In the rows, zero is written as 128.
Each path below is one point turned by a fixed rotation once a step. After each direction that follows a path, write how fast that rotation turns it, in degrees a step (0 if it stays still).
Each turn is a multiple of 5 degrees from 10 to 175, or 0.
Each row of a path follows its step; steps can be skipped.
path 1
step 0: [137 127 129 122 120 123 129 124 130 122 128 127 128 137 125 131 137 126
 127 124 129 133 139 130 128 131 133 130 127 126 140 131 130]
step 1: [124 130 133 134 123 132 130 126 125 120 123 133 128 132 126 136 120 135
 126 121 124 129 135 135 120 124 122 133 126 127 125 134 127]
step 2: [126 124 129 131 132 124 126 124 136 126 130 128 122 124 126 137 133 135
 124 133 118 127 126 131 128 129 129 119 121 126 131 137 122]
step 3: [131 119 123 122 135 124 117 122 130 127 123 130 130 132 129 129 137 133
 131 125 126 134 132 126 118 130 124 135 133 128 131 127 127]
step 4: [127 128 131 123 122 125 124 124 126 120 131 130 130 132 138 137 126 124
 137 127 122 124 135 132 128 125 128 132 120 133 133 132 135]
step 5: [136 128 135 131 122 129 124 132 133 121 128 133 126 129 122 133 127 139
 122 134 129 127 139 133 125 132 129 127 126 127 135 128 123]
step 6: [131 126 132 132 128 127 125 121 131 129 121 134 133 130 128 126 129 134
 128 119 118 131 123 133 117 124 127 124 123 121 127 135 126]
step 7: [121 123 125 126 136 127 126 123 130 116 133 130 122 133 126 129 137 127
 131 129 116 127 131 131 129 123 129 131 127 131 136 127 123]
step 8: [137 123 133 118 128 127 119 124 130 124 127 129 128 124 132 137 121 129
 126 128 126 125 133 124 122 129 119 135 128 135 132 128 122]
step 9: [134 124 128 129 120 119 122 127 132 125 131 126 137 132 128 125 126 135
 128 132 124 125 132 138 128 127 130 129 117 126 131 134 134]
[127 126 128 129 130 127 131 127 128 129 128 128 131 135 132 126 130 126
 127 126 127 130 128 128 127 130 130 129 128 128 129 126 128]
110
[126 130 129 130 127 127 132 128 126 125 127 130 130 126 125 129 127 128
 127 129 130 130 125 132 125 131 128 126 128 126 130 128 128]
80
path 2
step 0: [125 127 131 128 125 129 124 131 123 124 124 137 134 130 126 141 126 126
 113 134 128 137 131 128 119 126 121 135 118 120 129 129 131]
step 1: [123 126 128 130 126 131 138 130 124 125 125 127 134 141 130 131 128 127
 122 124 121 128 132 125 127 125 135 132 109 120 127 116 129]
step 2: [133 121 143 131 132 128 136 129 125 125 124 139 129 128 125 134 120 128
 132 128 127 135 125 133 123 137 132 127 116 119 124 123 130]
step 3: [127 134 142 134 125 134 130 124 123 124 116 121 137 131 128 137 128 129
 126 129 138 128 133 124 124 132 138 123 125 120 126 125 133]
step 4: [140 123 138 135 133 132 124 134 121 125 127 120 137 133 124 131 124 129
 128 127 130 131 128 132 132 128 135 143 125 124 127 124 138]
step 5: [124 122 137 132 127 125 128 125 122 125 128 127 134 138 115 132 126 123
 126 128 126 131 124 124 118 122 133 132 132 119 119 135 138]
step 6: [129 139 137 125 131 133 127 135 131 129 130 124 133 135 123 131 129 116
 124 126 122 134 120 126 130 126 137 130 118 117 132 132 134]
step 7: [122 119 131 127 130 124 126 123 128 129 130 126 132 131 129 133 129 126
 131 121 136 131 117 131 130 133 134 135 117 110 130 135 132]
step 8: [123 131 133 129 139 125 124 127 130 123 113 126 132 134 128 135 120 125
 125 124 126 123 125 126 126 134 126 128 118 125 133 137 142]
step 9: [123 127 129 136 131 128 126 131 127 132 127 121 136 121 118 126 118 122
 127 122 135 122 120 126 123 127 132 134 114 127 131 121 134]
[128 129 131 129 130 132 130 126 126 128 125 126 129 124 129 125 129 130
 131 128 126 129 130 128 126 128 127 131 128 128 125 127 126]
45
[131 126 127 127 129 129 128 130 134 127 127 127 128 128 128 130 129 131
 129 127 129 126 126 127 127 124 126 127 130 128 127 128 124]
0
[129 126 126 128 129 128 126 128 126 126 125 125 128 128 128 129 129 131
 125 128 130 129 131 128 129 131 125 131 130 126 133 130 128]
90
